Here are some points, one per row:
0.62;0.31;-0.95;-0.14;-0.03;1.91;-0.40;0.36;0.38;-1.59;0.38;0.14;1.07;0.71;-2.30;0.03;-0.65;-1.31;2.34;0.01;-1.28;-0.12;0.16;1.99
-0.22;-1.88;-1.30;-0.50;-0.38;0.31;-0.82;0.46;-1.58;0.27;-0.07;-0.24;0.33;1.85;0.29;0.76;0.18;0.61;-0.74;-0.26;-0.83;0.06;0.91;0.07
-1.51;0.47;1.36;0.23;0.64;0.54;1.04;0.51;-0.78;-0.93;-0.54;0.68;-0.60;-0.10;-0.75;0.00;-1.92;0.52;-0.89;-0.67;-0.66;0.09;-0.84;0.17
0.21;1.21;1.28;-0.05;-0.36;-1.01;0.21;-1.26;-1.17;-1.31;-1.04;-0.25;0.01;-0.70;-1.32;-0.74;-0.08;-0.72;-1.53;0.11;1.17;-0.54;-2.91;1.32
-2.82;-0.10;0.30;0.14;0.38;-1.39;1.33;-1.02;1.57;-1.01;-0.98;1.23;0.68;-0.16;2.83;-0.41;0.39;-1.00;1.99;1.67;1.16;1.21;1.30;-0.14
0.09;0.90;-0.48;0.49;0.45;-0.68;1.08;0.36;-2.15;0.26;0.71;1.29;-0.32;0.02;-0.01;1.27;0.25;-1.13;-0.15;-0.79;-1.64;-0.29;-0.27;0.64
0.80;-0.73;-0.30;0.16;-0.54;-0.28;-0.96;0.97;-1.82;0.35;-0.71;1.21;0.33;-0.79;1.38;-0.08;0.92;2.80;0.61;0.47;0.70;-2.05;0.26;0.74
-0.27;-0.38;-0.66;1.07;-1.12;-1.06;-0.13;0.52;-0.93;0.72;0.42;-0.24;-0.13;-1.17;-1.28;-1.34;0.70;1.11;-0.84;-0.24;0.37;-0.23;2.33;1.10
1.65;-0.52;0.38;-0.91;0.69;0.99;0.29;-0.20;1.66;1.13;-0.67;-1.13;-0.32;0.69;-0.40;1.47;-1.06;-1.00;-1.27;0.46;1.39;0.24;1.69;-0.23
-0.49;-1.09;0.99;0.26;3.46;-0.78;-0.69;-0.36;-0.44;0.25;-0.67;-0.87;0.53;0.31;-0.99;-0.55;0.17;0.09;2.33;-0.23;-0.52;-0.94;-0.79;2.07
-1.58;0.15;-1.07;-1.04;0.17;1.26;0.43;-0.07;-1.22;1.07;1.38;0.28;0.65;1.65;-1.12;-0.43;3.14;0.65;-0.81;0.14;0.89;1.04;0.36;-0.70
-0.05;1.06;0.97;0.63;0.15;-1.02;0.14;-2.39;0.81;-0.24;0.08;-0.99;-0.75;-0.73;-1.05;0.22;0.28;1.01;-1.30;-0.64;-0.39;0.78;1.23;-1.93
0.04;0.68;0.42;0.44;-1.96;-0.32;0.05;1.70;-0.93;0.20;1.27;-2.50;1.87;0.92;0.56;-0.57;0.46;1.07;-0.73;0.38;0.51;-0.88;1.20;0.11
-0.46;-1.85;1.12;1.52;-0.75;0.68;-1.20;-0.82;0.72;-1.40;1.43;0.31;-0.15;1.58;-0.75;-1.39;-0.82;-0.99;0.11;0.08;-0.78;0.33;0.68;1.84
-0.08;-1.36;0.52;-0.66;-1.96;1.30;0.62;-0.11;0.91;-0.11;0.18;-1.28;-1.21;-0.64;-0.56;1.31;-0.78;-0.79;1.60;-1.14;-1.32;-0.18;-0.39;1.28
-0.29;0.55;-2.73;0.67;-1.58;-1.33;0.20;-0.17;0.94;0.64;1.06;-0.99;-0.36;-1.69;0.93;1.45;0.01;1.08;-0.79;-0.67;-0.75;1.42;-0.89;2.34
1.87;-0.47;0.41;1.36;-1.37;-0.63;1.77;-1.15;-0.29;-2.52;-1.05;-0.01;-0.22;1.71;-0.02;-1.37;-0.27;0.09;-0.28;-1.41;0.10;0.71;-1.18;-0.68
-1.37;1.15;-1.42;-0.87;0.80;1.37;1.61;0.36;-0.59;-0.17;0.20;-0.46;0.49;-0.07;-0.32;-0.41;0.40;2.11;-0.42;-1.63;1.69;-1.88;0.86;-0.15
-0.21;0.26;0.62;-1.34;-1.51;1.30;-0.37;0.34;-0.19;-1.28;3.55;-0.33;-0.01;-0.30;0.02;-1.67;0.78;-0.10;-0.17;0.93;0.86;-1.28;-0.05;0.71
1.37;-1.22;-1.23;1.38;0.01;0.00;1.24;-1.43;-0.44;-0.89;-0.89;-1.37;-0.03;2.23;0.66;-0.09;-0.43;0.35;0.08;-0.12;0.06;-0.10;-0.67;-1.61
1.40;-1.68;1.22;0.87;0.29;0.88;-0.16;-0.62;0.49;1.24;0.48;1.33;1.28;-1.07;-0.88;0.06;-0.58;1.67;0.51;1.80;0.19;2.36;-0.18;-1.64
0.64;0.59;1.79;-0.06;-0.47;-0.34;-0.57;1.64;0.37;0.15;0.28;-0.50;0.71;0.73;-0.23;0.58;1.84;-0.45;-0.03;-0.47;-0.64;0.99;-0.24;0.84
-0.46;1.67;0.50;-0.70;-0.10;-0.76;-1.04;1.01;-0.81;-1.89;-0.41;0.13;-0.47;0.50;1.27;0.73;0.30;0.45;1.71;-1.31;-1.60;-1.22;-1.26;-1.81
1.18;0.66;-1.30;0.87;-0.85;0.23;0.02;0.98;2.06;0.19;-0.21;1.69;-0.19;-0.27;0.51;-0.68;2.13;-0.05;-0.31;-0.78;-1.08;-2.78;0.22;0.70
-0.54;-0.27;0.33;0.72;-0.33;0.89;1.10;0.67;-0.59;0.24;0.69;1.11;-0.67;-0.37;-0.24;0.58;1.14;0.06;0.52;-1.00;0.56;1.29;1.44;0.57
-1.24;0.06;-1.08;0.43;-0.11;0.15;-1.66;-0.66;-0.56;-0.18;-0.80;-0.43;-0.76;-0.11;-1.69;0.29;-0.31;-0.53;-0.45;-0.20;-1.95;0.12;-1.03;0.20
-0.99;-0.04;1.14;-0.10;1.42;-0.82;-0.59;-0.57;0.67;-0.45;0.50;0.00;0.39;0.22;1.35;1.96;-1.12;0.88;-0.60;3.75;-1.85;-0.37;1.47;-0.05
1.21;0.80;0.71;-1.41;0.80;0.21;-0.26;-0.13;3.47;0.35;-1.02;-0.08;-0.70;-0.76;-0.32;-1.12;-0.31;1.25;0.04;2.17;-0.36;0.17;0.64;-0.27
-0.90;-0.22;0.14;1.05;-0.33;-1.12;1.30;2.09;-0.78;2.03;-0.07;-1.82;0.42;-0.02;-0.96;-0.20;0.54;-0.14;-1.20;0.43;0.28;-0.52;0.60;1.33
-0.37;-0.52;-0.48;0.35;0.04;0.84;-0.73;-0.92;-0.46;-0.11;-2.11;-0.50;-0.92;-1.21;-0.16;0.63;-0.11;0.03;0.27;0.35;0.49;-0.44;0.91;-0.94
-0.20;0.25;-1.03;0.15;0.18;1.86;0.02;0.48;0.12;-1.13;-0.40;0.93;1.17;-1.60;0.35;-0.07;-1.22;-0.27;-1.61;1.56;-0.70;0.69;-0.27;-1.29
-0.46;0.52;0.39;0.30;-1.53;-1.09;0.97;1.05;0.44;-0.27;-1.05;2.14;-1.21;0.92;-1.83;1.09;-1.31;-0.04;0.76;1.58;1.76;0.12;0.45;-0.88
2.50;1.25;0.44;-2.24;0.41;-1.20;-1.07;-2.33;-0.70;-0.29;-0.77;0.30;1.94;-0.91;0.42;0.50;-0.89;-0.60;0.05;-1.17;0.18;1.45;2.68;1.11
0.80;-0.07;-0.46;0.53;-0.68;1.01;-1.10;0.39;-0.84;1.62;-1.03;0.16;-0.02;-0.99;1.18;0.30;-0.96;-2.17;-1.17;0.34;1.36;0.73;-0.32;-0.65
-0.94;-1.09;1.82;-1.48;-0.81;1.03;2.02;-0.98;-0.10;2.73;-0.66;0.53;-0.99;-1.08;0.94;-0.69;0.07;-0.65;-0.18;0.02;-1.31;-0.87;-0.28;-1.33
1.27;1.40;0.27;0.70;0.70;-0.06;0.38;1.80;0.50;-0.39;0.30;-0.08;-0.25;0.13;1.32;2.44;2.09;1.05;-0.14;-0.45;0.31;0.18;-0.84;0.78
-1.10;-0.17;0.80;-0.34;-0.25;0.02;-1.34;-0.05;-0.25;-0.55;-0.33;-0.86;0.43;-2.28;0.16;0.22;-0.22;-0.65;1.32;-0.17;1.90;-0.27;-1.30;-1.75
-1.66;-1.32;0.68;1.14;0.17;-0.22;-1.54;-0.61;1.20;0.33;1.54;1.06;-0.95;1.03;0.73;0.13;-2.12;0.01;-1.19;-2.58;0.81;-0.34;-0.85;0.42
0.29;1.76;0.35;1.85;0.59;1.66;-0.20;-1.55;-0.21;0.06;-0.43;0.21;-1.37;1.47;0.99;-1.36;-0.51;0.23;-0.13;0.28;1.61;0.58;-1.40;1.32
These points spread out most along one direction. Take the direction at right angles to it along which they spread out most. Then take the direction at right angles to both along which they spread out most. Go by this last direction. For each point below, how far along it does it lie, from 0 to 99? 50 is the average, and the first point above lies past it. One standard deviation of the points above along it is 16.
0.56;1.36;-0.54;0.22;0.47;-0.75;0.05;0.40;-0.21;2.61;0.92;1.40;0.49;-0.03;0.11;-0.23;-1.93;-0.23;1.94;-1.18;-0.49;-1.12;-1.08;-1.86 38
1.99;-0.84;-0.51;-1.11;1.68;-0.92;-0.30;-0.79;0.24;-0.03;1.51;0.36;-0.79;-0.27;-0.53;1.42;-0.05;-1.90;-0.73;2.51;0.54;-0.75;0.79;-0.72 65
0.42;-0.13;-0.63;-0.54;0.98;-1.21;-0.04;-1.59;-0.10;-0.69;0.73;-0.16;-2.01;-0.82;0.07;-1.07;1.11;-0.95;1.33;-0.42;0.48;-0.03;-0.19;-1.25 39
-0.16;1.21;0.48;-0.52;0.21;1.96;-0.79;0.42;-0.91;0.68;0.13;-0.77;-2.36;0.93;0.28;-0.43;-1.33;-0.36;0.52;0.04;-0.06;0.46;-0.13;-0.60 45
-0.49;0.74;-0.64;0.81;-1.34;-0.20;-1.21;0.53;0.95;0.65;-0.43;-0.10;1.20;0.08;-0.61;0.85;2.16;0.48;0.59;-0.63;-0.79;-0.33;-0.67;-0.73 49
-0.80;-1.46;-0.81;-3.33;0.65;-1.87;-1.93;1.82;-0.46;-0.11;-1.31;1.02;-0.47;2.22;0.04;-2.54;-0.34;0.77;-0.62;-0.39;-0.03;1.00;-1.17;-0.02 47
0.01;-0.63;0.39;-0.79;0.03;0.37;0.32;-2.56;1.29;0.98;-1.05;0.67;2.31;1.07;0.09;1.79;0.25;0.04;-0.69;2.02;0.06;-0.81;-0.50;0.36 58
-1.25;-1.89;0.72;-0.07;1.63;-0.33;-0.10;1.93;1.07;-1.65;-0.20;0.02;0.13;-0.59;-0.01;-0.86;0.06;-0.68;-1.42;-2.28;0.05;-0.03;-0.37;-0.98 43
1.26;1.72;-1.22;-0.64;0.16;-1.56;0.32;-0.73;1.09;1.06;0.39;-0.50;2.03;-1.19;0.40;-1.03;-1.27;-2.00;-0.57;-0.86;0.07;0.42;0.14;-1.30 46
0.53;-0.15;-0.38;0.81;1.24;0.42;-0.11;1.09;-0.95;-0.49;-0.79;-0.46;-0.06;0.51;0.69;-1.28;1.22;-0.68;0.55;0.19;-1.16;0.40;0.43;0.07 53
0.23;-0.66;-1.30;-0.28;-0.06;-0.20;2.79;1.17;-0.52;-0.12;1.56;-1.28;-0.14;-1.55;0.74;0.54;0.03;0.93;1.78;0.38;0.64;1.53;-0.70;1.47 54
